0: [ 11  19 -18 -44 -14 -29  24  40 -28  27 -24  24  25  50  17 -39 -79  17
 -14  -9]
1: [  8  23   8 -56 -36  -4  19  26  -3   1  -2 -35  -6  47   1  -3 -32 -25
  40  58]
2: [ 26  23 -41 -17 -34  -4   6  -1 -10  29 -26 -10  44  21   9  -6   1  19
 -21  -4]
3: [-14  21  11 -10 -10  23  -2   4  33   4  25  10 -14  23   3   6  33  12
  14  18]
4: [-15  -1  18  38  -2 -14  -8 -27  23 -10   0  14   9 -24 -12  21  48  -9
  25 -34]
5: [-11 -31   9  11   6  -4  22 -15   0  -8  -4  18  30 -25 -40  55  15  -2
 -30 -38]
6: [-12 -21  40  43  -6   0   4 -34  10 -15 -20  21  26 -49 -16  18   9  26
   1 -37]
7: [ -6   9  23  49  -2 -18 -19 -33  18 -16   8  14   5 -25 -12  32  45  -8
  29 -37]
8: [ 12  23 -39 -52 -35  15  15  53  -2  26 -13   7  25  36  21 -22 -29   3
   6  16]
9: [ 22  13  25 -85  -3  12  16  36  -4  40  13 -41 -20  39  20 -33   5 -13
  37   6]
10: [ 42  33   0 -38   8  29  10  49   5  -9  -1 -42 -17  55   9 -50 -17  18
 -45  45]
11: [-37  14   8  17  25  -4 -34 -56 -22 -32  33  24  -5 -12  -9 -14   5 -10
  14   5]
12: [  3  22   4 -25 -36  -6  31  43 -13  26 -22 -44  -9  50  -9  -5 -32 -13
  -2  43]
13: [ 17 -25  -4   4  14  15   4 -14 -23 -18  25  -3 -17  14 -18   2 -20 -14
   2  32]
14: [  6  12  17 -79  -9  15  17  28  -5  52  16 -41 -11  29  20 -30   8 -22
  28   1]
15: [-34   5   5  54  -9 -48 -24 -36  -8 -39  23  18  14 -14  -7 -13  29 -19
  13 -19]
16: [ 36 -11 -35 -72  -5 -19  33  49  -9  32   4  -6  21  17  41  -2 -17 -40
  18  27]
17: [-15  13  26  43   9 -11 -16 -21  18 -22   6  22  14 -19 -12  17  54  -6
  27 -40]
18: [ -2   4  22 -82  -3  12  19  26  12  39  12 -43 -16  25  19 -37  -7 -22
  28 -11]
19: [ 28  -3  -3  -6 -35 -10  -3   7 -14  34 -20 -10  20 -15 -40 -11  41  18
  -4   9]

[ 31  36 -45  -3 -34  -8   1  -3  -6  31 -16  -8  40   7  -2   6  -2  28
 -17   7] 2 19 8
[ 18  27 -47 -51 -31  13  28  58  -1  25  -1   2  15  30  18 -21 -24  10
   6  17] 8 16 2
[ 18  30 -46 -56 -25  12  25  48  -1  16  -9  -1  24  36  21 -25 -34   1
   6  23] 8 16 0
[  7 -44  16   7   5  -9  29  -7 -23  -6  -2   3  13 -19 -28  62  27  15
 -36 -40] 5 6 4
[-13 -40  12   7  -1 -11  22   7 -22   0   5   0  21 -24 -45  54  28  -5
 -26 -47] 5 6 4
[ 29 -43 -13  14  18  12 -39  -8  19 -57  17 -27 -31 -15  29  -4 -25  12
 -18  19] 13 11 3
[ 52  30  19 -33  18  13  14  40 -16   5   2 -35  -2  37  -6 -14 -11 -19
 -30  36] 10 12 1
[-10 -24  41  55 -13  -8   6 -47   9 -13 -23  33  21 -38 -18  27  15  37
  -4 -44] 6 4 7
[ 23  26 -45  -9 -40 -11  12   3 -17  30 -10  -6  44  22   0  -6  -3  13
 -17 -10] 2 8 19
[-23 -28  49  44  -4   2   5 -39   6 -22 -14  23  20 -39 -21  25  15  30
 -10 -31] 6 5 4
[-45 -16  28  14  28  14  -8 -48 -20 -23  10  24 -10 -51  20   2 -33   3
  19  16] 11 6 13
[ -7  25   6  18  -2 -32 -22 -20 -28  32 -19 -42  17  37  23  11 -21 -17
 -24 -28] 2 12 13
[ 40  34   4 -30  -3  32   5  55  21  -6   1 -45 -20  50  10 -57 -18   6
 -32  39] 10 12 8
[ 29  41  -5 -30   2  20   3  56  21  -1  18 -51 -18  37   8 -55 -14  -7
 -27  33] 10 12 9
[  1   4  34 -22   8  31 -16  37  -2  23 -18 -36  -7   1  33 -14 -33  45
 -33  35] 10 12 8
[  8  33 -48 -47 -20  13  19  41   2  11 -16  19  22  31  20 -20 -19   5
   2  18] 8 2 0
[ 27  43 -42  -3 -37 -16   7  -8 -11  22 -14 -15  45   4   2   4 -11   7
 -11 -15] 2 19 8
